(in the rows, 128 means zero)
which system made each run:
run 1, Q (11 x 22):
[[157 133 114 154 103 147 149 113  74 173 180 134 177 164 137 162  86 133
  139  82 154 125]
 [156 109 112 149 112 167 124 148  40 104 155 146 108  97 155 153 107 135
  134 124 188 132]
 [ 87 100 128 168 114 153 112 146 112  96  86 194  68 112 153 132 126 169
  129 142 139 145]
 [ 66 124 150 148 175 141 125 124 155 145  89 135 101 151  95 166 151 195
  113 142 123 155]
 [103 153 158 115 167  98 118 154 134 118 118  56 140 105  84 154 182 137
  111 169 125 144]
 [124 134 166 124  96  51 108 149 165 114 117 111 149 111 131  86 174  71
  110 153  99 112]
 [170 120 174 110 104  97 123  85 176 181 146 154 147 162 131  97 147  85
  120  97 114  99]
 [209 142 147  75 132 169 123 107 130 155 171 124 121 134 124 137  97 104
  163 105 149 110]
 [165 148  90 122 130 148 127 166 123  96 142 146  91 106 153 109  47 111
  177 128 135 113]
 [ 95 110  65 171 162 135 159 127 138 127  95 150 105 137 151 103  55 165
  128 104 136 114]
 [ 78 111  91 130 162 159 167  78 105 108  99  76 145 136 122 146 117 177
   89 103 146 148]]
run 2, D (11 x 22):
[[132 140 133 119 136 135 131  81 176 134 122 174  82 145 148 145 175 141
  106  83  74 166]
 [140 179  75 108 177 115 174 100 147 114 164 100 139 129  99 167 135 147
  116 119  80 152]
 [116 139  61 151 151  90 144 134  97 113 140  84 168  65 131 108 160 117
   98 124 110 121]
 [108 103 134 165  76  95 116 131 109 165 111 126 171 120 169 108 175 107
  113  91  78 138]
 [132 154 136 134  87 143 130 151 112 170 160 135 162 187 148 176 115 127
  156  88  95 174]
 [133 175  81 143 148 139 113 205  96 114 179 150 112 123 133 169 118 135
  145 132 148 167]
 [112 127 109 186 167  91 102 177 143 144 119 179  77  88 131 120 171 144
  115 140 118 126]
 [130 136 166 172 169 109 119  93 171 197 118 123 119 126 119 159 151 157
  123  88  85 114]
 [143 189 140 144 161 132 113  82 121 125 177  84 164 114 124 179 127 123
  100  84 144 127]
 [145 153  93 146 119  87 128 119 115  87 178 153 139 108 156 109 163  78
   67 103 158 133]
 [170 108  89 117 107  96 153 127 148 170 141 174 117 146 155  89 174 100
  116  91  83 142]]
run 3, H (11 x 22):
[[119 135 125 102 170 150 123  89 137  70 118 138  72 105 124 147 179 152
   72 133 147 161]
 [113 144 106 105 131 104 112 145 161  93 128 173 112  87  98 103 199 121
  118 192  96 130]
 [156 161 136 105 107 121  91 134 156 167 156 139 171 106 118 121 186  95
  158 128  57 130]
 [185 155 147  92 125 154  93 133 100 140 169  72 157 105 146 137 144  78
  137  88 143 141]
 [153 143  95 123 118 146 112 162  90  84 170 144 117 113 165 107  97  88
  117 112 199 135]
 [131 128  57 143 127 167 125 145 125 119 140 214  89 127 159 115 105 143
  143 106 124 146]
 [115 137 100 128 155 179 119 142 113 137 111 131  93 105 134 173 152 184
  157 109  75 177]
 [ 80 159 128 143 143 115 112 177  94 106 133  88 150 112 112 177 176 150
  111 152 123 176]
 [108 146 121 164 103  80 123 120 108 132 172 157 179 134 126 136 191 106
   72 127 142 142]
 [177 104 150 121 103 151 117  54  99 144 152 171 128 107 143 132 194 122
   97  94 134 121]
 [182 117 171  85 124 170  94 124 112 105 140 156  68  90 119 138 159 126
  142 155 159 125]]
run 4, C (11 x 22):
[[122 122 148 154 166 197 100 101 130 163 110 141 112 107 111 151  82 184
  169 120 147  96]
 [134 136 142 142 132 141 159  85 104  55 118 103  96  86 135 170  84 164
  140 139 108 113]
 [ 95  99 124 136 137  72 195 126 143  86  94 105 110 160 114 116  90 148
   95 162 143 121]
 [ 85  88 114 125 149 137 141 107 142 169  90 115 171 131  75  88 124 159
  130 162 144  85]
 [150  98 148 109  80 162 133  80  73 124 123 108 174  86 108 131 136 139
  166 163 105  96]
 [165  86 165 113  66 112 176 148  59 111 132 108 117 168 141 152 104 117
  136 150 154 137]
 [121  84 146 132 154 153 128 172 109 182 109 126  98 175 106 137 106 164
  132 135 200 133]
 [125 118 159 155 155 191  88 117 106 139 112 133 103  76 109 167 112 186
  172 143 136 102]
 [135 141 172 158 118 102 162 108 112  67 123 109  94 109 127 185  88 154
  134 152 104 118]
 [ 99 109 138 140 168  73 186 115 154 122 100  84 120 167  98 122  98 147
   87 147 160 110]
 [112  90 132 118 157 150 119  85 146 153  95 113 153  93  83  82 137 147
  131 158 151  68]]
run 5, C (11 x 22):
[[119 139 157 156 116 118 102 170 125 152 169 193 126 172 110 151 138 127
  111 144 198 140]
 [167 140 121 142 193 144 120 110 131 182 161 151  96 107  98 181 166 173
  129 109 116 133]
 [143 155 175 110 154 114 105 132 157  89 106  80  75  84 147 150 155 117
  128 119  83 144]
 [109 173 161 137 135  61 120 149 201 104 139 128 133 153 122 100  89  87
  114 150 143  99]
 [154 138  78 129 168 120 146  79 159 173 161 135 170 121 103  92 109 118
  117 106 136  75]
 [170 101 101  85 107 159 136  82 115 110 108 112 118  81 166  79 149 100
  133  90  90 123]
 [113 123 131  87  58 135 135 167 141  89 112 158 122 182 168  89  95  94
  145 135 126 162]
 [103 145  61 131 140 156 139 176 118 167 155 160 159 175 115 135  83 149
  153 122 155 150]
 [117 124  78 168 147 157 116 145  67 133 122 114 130  65 154 152 159 161
  133 102 103 154]
 [ 77 129 171 174  82  93 122 140 123  84  99 145 110 132 169 147 161 130
   96 127  96 166]
 [ 83 152 149 136 146 101 135 113 162 145 150 150 159 192  82 161 157 146
   78 145 156 148]]
run 6, H (11 x 22):
[[158  91 138  69 125 193 135 108  99 130 133 162  96 147  95 137 136 152
  138 157 187 134]
 [152 149 116 152 174 121 121 157 138 127 154 168  95  86  79 150 104 157
  165 183 136  84]
 [135 141 144 181 144  74 106 186 159 174 115 119 105 109 157 129 139 115
  144 102  75 132]
 [ 84 117 160 125 128 152  82 138 134 162  91  79 151 156 162 108 156 108
  100  74 154 165]
 [ 83 153 121 119 144 164 118  64 132  74 141 131 159 130 116 124 115 133
   79 126 196 120]
 [156 144  93 120 127 100 172  77 150  65 148 173  93 108 127 126 127 130
  105 141  86 116]
 [164  97 120  73 100 122 143 162 137 144 100 125  97 121 127 109 174 120
  167 154  50 155]
 [126 142 142  96 114 158  93 182 109 172 142  88 189 131  97 133 129 118
  181 160 140 132]
 [146 173 116 179 135 107 129 132 104 136 192 118 172 123 139 154  77 108
  124  98 171 100]
 [156  96 105 166 121 116 153 114  99 119 124 149  79 132 194 118 116 122
   91  67 145 138]
 [ 90  81 129 107 117 189 121 131 121 111  75 171  79 145 133 116 141 174
  130 143 138 164]]
run 7, Y (11 x 22):
[[141 112  83  94 160 201 104 140 105 188 127 122 147 108 105 125 157 151
  162 119 128 141]
 [109 149 128 146 123 173  85 180  72  94 128 114 115  80 148 164 117 146
  164 142 137 150]
 [101 152 106 176 153  95 165 165 110 106 139 134  98 156 133 195 116 169
  106 122 118 179]
 [ 88 127 121 135 211 115 132 105 159 147 109 106 116 125  90 134 182 164
   66 124 152 137]
 [ 89 154 192 139 123 113  66 107 159  92 116 122 144  87 126 114 175 100
   97 149 141 112]
 [133 163 171 155  74  62 124 129 160 135 160 159 152 158 150 139 144  86
  118 114  86 133]
 [158 119 110 123 148 115 122 128 160 223 141 134 152 153 126  94 147 102
  126  78 121 116]
 [139 135 114 113 133 182  59 162 132 143 129 136 134  93 157  76 108  88
  161 110 163 111]
 [145 165  89 126 107 137 130 177 122  80 154 169  86 137 170 138  76 117
  156 119 115 161]
 [140 124  57  90 183 130 180 137 140 129 121 113  80 145 127 137 140 154
  116 108 101 176]
 [ 84 127 104  84 160 160 115 122 120  87  89  66 140  86 119 104 170 135
  104 145 134 152]]
run 8, L (11 x 22):
[[153  88 126  93 101 100 184 160 124 160 122 122 117 210 131 117 134 116
  116 119 131 168]
 [156 100 134  83  82 171 125 154  60 133 152 145 129 138 116 151 168 130
  149 159 153 161]
 [146 142 156 184  79 118 112 144  62 115 165 144 147  85 143 176 129 128
  155 140 113 115]
 [113 121 156 199 135 124 111 153 113 157  95  95 120 113 170 145  77 143
  154  83 115 114]
 [ 73 110 156 124 171 187  84 120 145 135  65  91 116 113 127 111 116 160
  125 121 167 125]
 [ 85 143 144 131 169 125 117  67 161  83 119 143 125 101  88 129 167 152
   80 162 148 106]
 [162 132 124 142 171  56 166  99 179 141 140 144  97 131 111 121 156 123
   85 122 109 104]
 [195 105 120  67 138 120 136 151 163 184 138 132 109 158 112  83 141  92
  147 128 131 122]
 [165 146 123  78  81 162 115 130 117 126 180 168 169 142 106 114 109  96
  164 161 158 115]
 [144 153 101 166  83 119 160 120  86  88 176 158 147 133 161 153  58 120
  139 110 133 122]
 [113  96  91 152 112 140 145 167 100 108  84 121  87 131 190 110  76 140
  145  93 112 155]]
run 9, L (11 x 22):
[[104 146 104 134  90 138 125  98 134 109 146 161 160 167 179 100  95  97
   98  71 152 143]
 [130 135 113  93 107 157 157 114 125  67 112 130  79 148 170 150 115 139
  123  97  93 189]
 [107 143  81 117 143 126 131 191 123 106 116 135  95 105 116 143 154 159
  158 169  76 172]
 [ 94 130  88 159 131 106 120 147 122 181 129 119 196 105 108 121 172 140
  132 133  76 128]
 [120 131 165 121 113 118 136  91 118 153 122  35 194 146 135 136 140 109
  108  85 112 137]
 [120 147 181 100 133 117 124 158 120  94 130  66 117 166 130 157 131 112
   95 130 185 173]
 [124 142 134 157 151 129  94 164 118 128 155 183  85 135 130 154 175 133
   93 127 182 163]
 [168 137 133 150 137 152  82 103 136 161 143 170 100  77 156 134 179 122
  137  78  89 126]
 [155 174 154 101 144 147  90 126 174 132 122  84 133  91 133 122  96 106
  183 111  79 105]
 [ 82 184  93 121 175 130 120 158 176 111 142 105 161 149 107 114  63 122
  135 140 165 118]
 [ 88 134  54 133 147 123 151  96 142 105 137 151 149 157 145  92 131 119
   57  96 166 149]]
run 10, Q (11 x 22):
[[181  75 151 125 105 112 157  65 117 157 116 135 133  98 111 112 148 134
  143 141  91  71]
 [164 108 181  84  74 152 154 129 113 140 111  96 122 174 136 147  82 128
  184 128 102 139]
 [121 132 122 122 117 124 139 182 122 120 147 141 146 167 102 120  45 126
  162 177 190 108]
 [127  90 105 177 150 117 156 105 102 133 120 147 130  84 101 108 101 159
  127 162 157  57]
 [126  71 164 126 103 135 174  78  99 113  72  92 104 125 135 143 120 166
  127 128  98 125]
 [ 93 117 162  82  91 125 159 150 124 101 108 111 140 200 103 142 104 140
  133 178 146 161]
 [115 122 116 126 123 100 139 146 126 140 150 152 172 126  60 111 140 133
  135 213 163  88]
 [166  83 160 147 100 103 142 100 102 164 111 119 144  79 112 125 151 137
  158 149  77  72]
 [152  94 212 114  66 124 140 140 115 145 102  99 121 175 148 145  88 122
  163 119 115 137]
 [126 127 158 117 123 127 131 157 129 124 148 147 131 175  99 127  66 125
  136 174 220 103]
 [151  98 118 141 156 125 145  99 119 115 124 156 108  72  89 109 112 153
  136 181 152  56]]
run 11, D (11 x 22):
[[126 147 129 130 142 150 130 134  69 124 170 123 144 118  90 203 180 166
  114 152 149 166]
 [139 135 140 158 127  59 127 172 106 135 167 150 136 106  94 147 193 119
  104 182 144 121]
 [169 111 158 159 134  78 120 154 140 217 151 140 147 134 107 117 144 108
  136 120 132  87]
 [182 160 170 133 134 149  75 134 138 177 165 118 136 112 147 138 104  92
  167  85 141 106]
 [148 182 138 136 131 114  93 141 165  80 156 157  90 115 171 117  95  80
  125 100 145 124]
 [131 132  77 128 167 112 149 114 188 118 117 172  75 146 157  85 110 120
   96  92 122 133]
 [135 125  75  98 176 167 147  67 153 137 101 108 111 102 134 118 148 153
  119  83  74 139]
 [100 159 110 117 122 126 145  87 121  72 119  73 165  86 133 141 154 132
  115 123  61 145]
 [ 77 125  88 153  93  75 174 136 100 107 125 100 188 151 142 120 129 123
   89 125 110 151]
 [114  87  91 140  95 147 138 160  67 184 134 136 170 156 141 129 152 142
  132 110 130 165]
 [137 140 150 134  93 157  94 186  89 150 144 156 126 121 127 181 158 145
  177 149 102 167]]
run 12, Y (11 x 22):
[[ 68 168 122 104 129 132 120 133 138  69 143 138 146 166 112 145 145 130
   81 150 164 182]
 [144 147 121 114 131 103 131 101 133 128 166 166 129 110  97 155 225 133
   94 151  91 147]
 [126 112 174 141 116 128  80 127 125 180 102  97 147  93 147 129 203 119
  129  95  75 142]
 [ 83 163 155 163 109 131  77 180 134 165 136 110 186 162 149 137  99 110
  147  99 138 143]
 [147 173  81 155 170 121 112 159 137 156 197 181 135 137 114 146 115 122
  125 117 173 125]
 [160 122 106 133 179 137  95 141 139 133 123 161  51  77 158 113 170 124
  108  97 136 133]
 [ 80 144 136 111 130 129 100 165 182  88  74 115  85 141 172 101 123 118
  126 111  98 172]
 [101 194  89  86 145  99 150 141 177  99 151 105 166 160 104 122 126 107
  116 144  97 158]
 [168 144  86 103 143 112 132 104 103 126 170  95 163  78 125 116 195  92
   95 112 117 130]
 [122 108 140 139  77 155 100 118  81 126 119 122 145 114 191 121 169 103
  104  69 127 168]
 [ 90 147 125 120 104 175 113 139 131 158 142 173 148 196 133 158 123 148
  137 103 135 186]]

runs to name:
run 13 (2 x 22):
[[157 132 178 169 135 142  70 161 131 164 130 172  68  97 149 156 146 135
  157 108 118 124]
 [102 153 163 134 179 142  67 173 156 154 114 119  85 134 146 141 158 128
  111  98 164 166]]
 -> H
run 14 (2 x 22):
[[106 133  58 130 150 125 183  93 144 148 136 165 141 156  99 145 134 180
  115 127  76 147]
 [143 121  87 139 152 133 157 126  60 135 139  73 147  75 116 170 158 164
  135 125  95 139]]
 -> D
run 15 (2 x 22):
[[201 126 101  98 122 101 188 153 102 104 165 141  80 131 110 155 112 132
  152 161 110 136]
 [150  84 101 133 121 115 128 216  98 190 117 135 120 120 119 108 139 128
  174 151 121 129]]
 -> H
run 16 (2 x 22):
[[140 130 145 189  81  75 154 113 106 154 144 121 173 133 157 151 105 117
  132  92  78 108]
 [117 104 148 123 131 140 138  74 113 134 122  94 140 165 156 133 147 123
   60  67 180 156]]
 -> C
run 17 (2 x 22):
[[ 89 127  72 118  89 143 104 168 118 125 136 170 175 137 147  66 134  98
  125 136 156 142]
 [135 129  80 142  87 150 128 141  85 161 164 195 156 133 139 146 159 135
  145 113  97 161]]
 -> C
run 18 (2 x 22):
[[140 168 147 108 126  67 169  89 164 116 149  77 162 149 116 149 144 105
  103 123  78 135]
 [188 122 103  75 104  91 154 151 123 136 170 113 149 149 133  89 151  62
  115 121 141 137]]
 -> Q
run 19 (2 x 22):
[[141 121  89 136 123  82 182 201  88 100 128  98 112 121 128 147  97 139
  154 166 102 143]
 [ 87 101  67 160 171 114 188  91 114 122 101  91 142 117 122 123 116 174
   84 112 133 121]]
 -> Y
run 20 (2 x 22):
[[129 134  45 130 125 126 164 137  70  94 157 122 141  97 151 140 157 135
  108 118 102 169]
 [125 108 107 136  62 149 134 143  57 119 144 162 146 111 143 151 176 143
  138 140 102 165]]
 -> H
run 21 (2 x 22):
[[143 115 123 118 107 101 154 143 178 161 138 194 127 187 107  88  81 116
  151 152 133  93]
 [156 127  87  97 157 185 141 101 118 179 131  82 156 129 120 134 102 149
  166  86 100 128]]
 -> C
run 22 (2 x 22):
[[131 159 159 155 146 137  87 132 120  71 126 136  77  55 142 163 139 138
  130 140 125 123]
 [114 156 127 122 127  87 102 188 174 113 133 168  92 154 150 120 174 100
  105 128 110 180]]
 -> H
run 23 (2 x 22):
[[107 113 135 172 168 128 127 160  97 196 118  72 162 116 101 161 124 169
  146 126 137 118]
 [ 87 143 146 200 160 118  98 144 107 123 141 127 137 103 125 146  94 145
  107 132 204  99]]
 -> Y
run 24 (2 x 22):
[[155 126  56 122 146  98 190 116 146 119 168 189 105 172 116 118 110 131
   99 127 144 130]
 [180  94  75  93 171 151 140 121 112 160 117 101 100  73 120 108 168 138
  144 113  96 126]]
 -> D
